Each row is where one point has got to under a steady rotation. How many steps took it there?
The counts run from 0 to 699.
[-35  20   2  16  24   7  61  10  14  40 -27 -30 -39   4  24   1   1 -14
  -4  28  11  29   7 -12   4 -27  26  48 -41 -42   2 -22  -9  34  14  41
 -10 -16 -21  10  61]  652
[ 11 -16  29 -10  25 -10  67   2  16  24  39   3 -15  27  30 -28  -5 -28
 -21  18  -3  30  19 -23  27  10 -13   4 -54  25 -41 -28   1  30   6  48
 -24   6 -62   9  16]  665
[ 13 -30 -14  15  43  34  81  -1   9  -2  10   7 -25  11  24 -31  -5   2
 -26   9  23  51   0   5  20   9  11  -8 -25 -13 -36 -35  -8  45  35  12
 -43   9 -40 -12  29]  331
[  4 -19 -22  22  31  34  69  17  21  21  15  14 -31  19  27  -1  -8   1
   9   0  30  33  34  -5  52   9  17  12 -28 -45   3 -12  -6  59 -12  28
 -35  10 -35 -19  24]  514
[-15  -7  17  -2   3 -13  22  14  18  27 -21  17 -21  28  77  -3  32 -17
 -27   7  -3   6  55 -20  26 -34  32  30 -21  12   9  21  21  38 -22  63
 -20  24 -12 -16  37]  430
[ 17 -35 -20  11  20  -5  38  46  -9  16  22  21 -33   7  44 -16 -18 -38
 -10  12 -17  -1  57 -16  20  14   6  29 -46  10   1 -25  33  47 -35  52
   2  -2 -22 -28  22]  24
[ 14 -23   3 -37  26 -25  23  10  20   8 -40   8 -12  14  61 -33  15  -8
 -45   2   0   3  20 -21  -4 -54  11  39 -42  24 -21  13  36  30  -8  62
 -14  18 -16 -11  24]  621
[  2 -46   7   5  13  17  53 -17  20  10 -10  48 -12  55  31 -18   2 -38
 -23 -23  -9  25  42   3  33  10  14  -8 -25  35 -24 -19  31  23  16  64
 -13  25 -13 -25  29]  604
[ 22 -42  -9 -30  32 -25  33  31  -8   0  18  -4 -34 -13  58 -36 -11 -23
 -35  19 -23  10  32 -25  -1 -19   8  20 -52  28 -14 -18  44  42   2  42
 -16   1 -33   3   4]  214
[ 18  -1   6 -11  22  -3  36  52 -18  40 -20   5 -34  20  15  -2   4 -38
 -18  29  20  12   7  -7   5 -14   3  67 -48   9  15  -9  -4   6 -16  62
   4  -8  -5  -5  67]  372
[ -4 -16  16 -40  24  -5  32  -6  27   3 -30 -15 -28   1  50 -26  27  -3
 -30  12  10  27   0 -21   4 -60  31  15 -40  15 -13   9  27  23  43  49
 -34   9 -34  30  19]  481
[  4 -12  14 -36  27 -18  29   7  22   7 -15 -21 -32   0  64 -27  24  -3
 -37  22   7  21  16 -28   3 -59  29  23 -43  16 -16  15  30  35  29  44
 -39   7 -39  25  14]  143
[ 18 -17  30   1  20   2  45   8  -4  22 -27  20  -9  34  42 -27  29 -26
 -67  26  13  36  -4   8  -4 -14  12  30 -17  43 -31  -8  -8   2  29  44
 -22  16 -14 -12  61]  337
[ 29 -45 -13  13  33 -24  37  40 -11  15  10  12 -15  -5  67 -22  -6 -16
 -55  14 -10   4  47   0   4   8   5  26 -43  28 -15 -26  20  46  -7  25
 -13  15 -13 -29  22]  354
[  4 -19  -7  33  15  14  57  26  -7  33  30  31 -21  32  39  -7 -11 -42
 -12  20 -16  17  48 -12  36  36   1  18 -22   4 -13 -28   0  38 -22  42
  -6  11 -32 -36  47]  172
[  2 -37 -26  14  31  36  52   3  -3  -3 -54  33 -26  28  29 -12  11 -13
 -32 -15  25  31  11  30   4  -7  39  15 -13   0   0 -21  12  37  41  39
 -15  12  16 -29  58]  270
[-11 -39 -28  27  28  37  66  -5   1   0 -35  34 -22  33  23 -16   1 -16
 -33 -13  14  35  16  27  10   7  27   8  -9  -5 -18 -39   8  37  31  38
 -15  10   4 -41  60]  608
[ -8 -22  13   2  25 -13  48   8  30  21 -33 -15 -29   3  67   0  29  17
 -44   8  35  22  21  15   9 -43  38  18 -28  -3   0   5  -3  38  43  18
 -50  19  -4  15  26]  419
[-11  -3 -11  -7  27  27  55  -5  35  20 -36  16 -27  37  15  -9   4  -9
  13 -13  30  27   9  -8  38 -32  16  36 -36 -29   0   8  11  38 -22  72
 -11   5 -18 -12  41]  107
[-27  -9  14 -13  16 -11  38 -28  26  14 -38   7 -15  34  30 -28   1 -33
 -18  -5 -21  12  14 -17   2 -38  13  30 -41  18 -25 -10  34  16  10  87
  11  -6 -14  -5  45]  465
[-22 -11 -13   9  17  14  61  -5  30  15  24  -8 -39  11  27  -8 -18 -16
  26   7 -10  23  37 -27  40   0  27   2 -46 -33  -8 -26  23  57   3  47
 -21  -7 -46   9  13]  654
[ -6 -20  23 -19  24   4  49  -3  30   8 -27  -5 -28  17  50 -22  29  11
 -37   5  27  35   5  -4  18 -57  35   9 -29  11 -15  11   6  20  51  33
 -46  23 -28  21  25]  411
[ 18   4   1   8  29   9  48  45  -5  35 -24   6 -27  23  28  -6   8 -21
 -30  26  27  18   7   0  12 -10  -1  69 -33  -5   2  -2 -22  21 -28  54
  -5   4  -7 -20  71]  442
[ -5 -38   6   7  11   1  48  21  31  25  32   6 -40  16  56  11   3 -14
  -1   5   8  16  64  -8  51  -1  35 -12 -39  -3  11 -10  17  59  13  29
 -38  19 -34  11   2]  160
[-18  18  -1  21  18  41  60   6 -13  24  -4   2 -35  36  18 -13   9 -42
  -7  36  -7  43   4 -16   8  -2  21  37  -7 -15 -11 -27  -6  18   7  57
  -5 -15 -34 -10  81]  659
[ -9 -36   1   4  41 -19  69 -12  40  19 -33  -6  -3   5  42 -22  -2  26
 -41 -16  28  18  21  21   3 -26   5  16 -51 -15 -34 -14   4  49  29  34
 -26  15  -1 -13  19]  610
[ -6 -25 -14 -28  22  33  35  14   9  -9 -37   0 -54  10  35  -9  21 -12
  -9   5  20  30   9 -10  12 -55  59  21 -31  -9  22   8  36  39  37  51
 -25   4 -13  21  36]  558
[ 22 -42   5  -4  36 -35  47  15   5  14 -15  14  -2   4  51 -37  -7  -6
 -64   6  -8   7  25   8 -12  -5 -14  29 -45  34 -40 -29  20  35   5  38
  -5  13  -8 -30  31]  614
[-29  10  11   6   7  31  50 -15  35  20  -1  11 -33  40  40  -5  12 -19
  14   8   5  32  30 -32  55 -22  31  11 -17 -16  -4  12   7  36 -10  60
 -27  11 -44  -3  37]  585
[ 18 -22  -5  13  19  20  57   7   4  17  17  39 -16  48  23 -24  -8 -40
 -11   4  -4  24  30 -18  39  22  -6  15 -27  21 -21 -22  10  27 -27  62
  -4  11 -35 -39  47]  180
[ -7 -30 -24  25  22  26  42  14  -8   7 -50  19 -32  20  51  -1  21  -6
 -43   4  20  24  22  23   6 -20  52  22  -4  -4   7  -9   7  39  33  26
 -22  13  12 -29  65]  348
